Each named turn below is shown by a few rows before and after it. Which turns, in which order, take the first row of each later pair to the second? The first pair is answered.
k44:
[ 10.6 -28.6 -24.0  -2.8  11.5  10.7   9.8 -14.4  10.0] |-> [ 16.2 -25.4 -15.0 -10.5  19.2   6.8   2.5 -19.7  -0.1]
[ 13.9  -7.4   1.9 -17.3  21.9  10.2   7.7 -10.5 -17.1] |-> [ 23.1  -3.6 -10.3  -5.6  17.0   3.3  -4.2  22.4   7.5]
[  3.3 -53.9 -15.3 -18.3  11.0  12.2  17.1  -3.9  13.3] |-> [  7.3 -48.3  -8.6 -28.0  19.9  11.1  10.7  -4.9   5.6]
[ -7.9  -1.4 -16.0  14.8 -28.9   7.1  -5.1  13.5  34.2] |-> [-20.8  -3.0   4.6  -4.1 -19.8  12.4   9.3 -38.2  -4.4]
k569:
[-28.7  -0.3   8.4  12.5 -17.4  15.8  30.1   3.5  -1.2] |-> [-3.8  7.7  2.9  8.4 -6.4 -3.8  5.1 51.9  7.2]
[  6.4  15.8 -16.4  22.6  -3.5  -3.0  -7.9  89.3  -1.6] |-> [-22.3 -50.0 -43.4  36.3  -3.1  35.9  25.4  -4.6  25.6]
[-17.3   5.4  -3.3   6.9  -7.8  38.4  31.3 -54.7  -5.5] |-> [ 21.3  57.3  11.2  -5.9  -6.2   0.6  -7.7  38.0 -22.7]
k297:
[ -0.1  36.6  15.8  -9.9  11.2 -11.6  -8.8  31.7 -17.4] |-> [  2.1  24.2  -7.8   5.9   4.4 -10.0 -16.2  44.7  21.5]
[-27.7  12.6  13.8  -6.6 -36.8  14.8  60.3  13.6  -5.1] |-> [-22.4  -3.8  -4.0   1.9 -38.4  18.1  55.9  21.4  20.8]
[-11.7  -4.3 -25.6  36.0   0.6  20.5 -17.8 -30.0  25.3] |-> [-10.0 -10.6 -17.9  19.5  14.5  20.5 -14.2 -52.0   6.0]
[  9.3  14.7 -41.5  14.1  22.9   0.1 -50.0 -19.3  29.2] |-> [ 12.6   9.2 -28.9  -7.8  38.3  -2.3 -45.6 -38.7   5.2]
k477:
[  9.7 -14.4  18.6 -28.7  20.8 -10.2   0.1 -12.6 -22.3] |-> [ 17.9  -2.9  20.5 -25.0  17.5 -20.2  -6.5  18.2 -14.7]
[-36.8 -31.0 -16.3  -0.2 -10.8   8.1  35.9  13.9  16.7] |-> [-30.4 -42.4 -12.7 -16.5   6.5  11.4  32.3 -23.1   2.0]
[  1.7  19.7  37.3 -25.0   1.3 -17.1  16.6   5.4 -36.2] |-> [  0.1  25.9  34.1 -16.3  -6.7 -18.7  19.2  22.5 -29.1]

(2 to 3 turns a pair)
[ 33.4  -0.4 -14.1 -14.9  29.6  -4.1 -28.4  -6.4  -3.2] |-> [ 19.1  26.8  11.9 -16.4  20.1  -8.7 -21.8  -4.7 -28.5]
k569, k569
[ 13.7   1.7   0.0  -6.5   1.2  -2.3 -24.5  77.4   0.2] |-> [-10.0  23.7  31.4 -17.4 -11.7   0.3   2.9  56.6 -41.7]
k297, k569, k569
[  6.0  20.7  10.1  -1.0  -2.2  -3.2  -7.8  13.8 -19.3] |-> [ 22.8  -3.4  -4.7  -7.8  12.4  -1.8 -16.2   5.2  -7.7]
k569, k297, k477
[ -6.1  30.2  44.2 -25.2  -4.5 -13.7   6.9   2.1 -49.1] |-> [-17.4 -24.4  14.0 -16.4   6.8  15.1  26.1 -61.0 -16.2]
k569, k569
[  7.2   2.2  -8.9   9.0 -10.1 -11.7  16.1  53.6  23.9] |-> [-16.3  25.4  14.8   9.9 -24.5  -5.1  38.0  31.5  -5.9]
k569, k569
[  8.2  28.5  33.5 -23.2  15.1  -7.3 -17.9  32.2 -18.5] |-> [ 14.5  -2.1  25.9 -37.9  33.6   3.9 -10.6 -11.4 -23.3]
k569, k297, k569
[ 11.5 -29.2  -3.7 -35.7  27.3  12.3   9.4 -74.5 -25.5] |-> [ -5.0  46.6  15.0  -3.2 -37.3 -15.5  23.3  69.9  -1.6]
k569, k477, k477
[-21.3  -5.1 -18.7  30.2 -11.9  10.0  24.1  -3.5  32.5] |-> [ -4.3  25.7  -8.6  29.3 -11.5  -6.3  -2.5  33.5  22.0]
k477, k569, k297
[ 13.5  16.6  -5.3  11.8   2.3  -3.9 -24.5  30.3  11.4] |-> [ 23.6 -17.4  -6.3 -12.4  26.8  -0.4 -23.1  -5.0   3.3]
k297, k297
[-15.3 -36.8  28.7 -21.9  20.3 -11.6  65.1   9.1 -13.6] |-> [-24.7 -11.9  37.3 -16.7   9.7 -14.4  66.2  12.8 -23.5]
k297, k477
[ -2.7 -38.2 -36.7  17.7   4.4  23.6   3.1 -43.9  31.9] |-> [ 30.0  30.2  -6.0   5.5   2.3 -19.1 -33.7  57.5   4.7]
k44, k569, k44
[-35.9 -10.9  -8.1  36.0  -8.8   6.1  22.7 -31.4  35.6] |-> [-28.7   9.4  19.7  13.6   9.7   0.3   9.0 -55.6 -18.9]
k477, k297
[-21.0   2.3  16.3   0.6 -10.9   0.7  28.6  -5.3 -12.8] |-> [ -6.0   5.1  21.3 -12.7   5.9  -5.5  12.6 -10.9 -27.0]
k477, k477
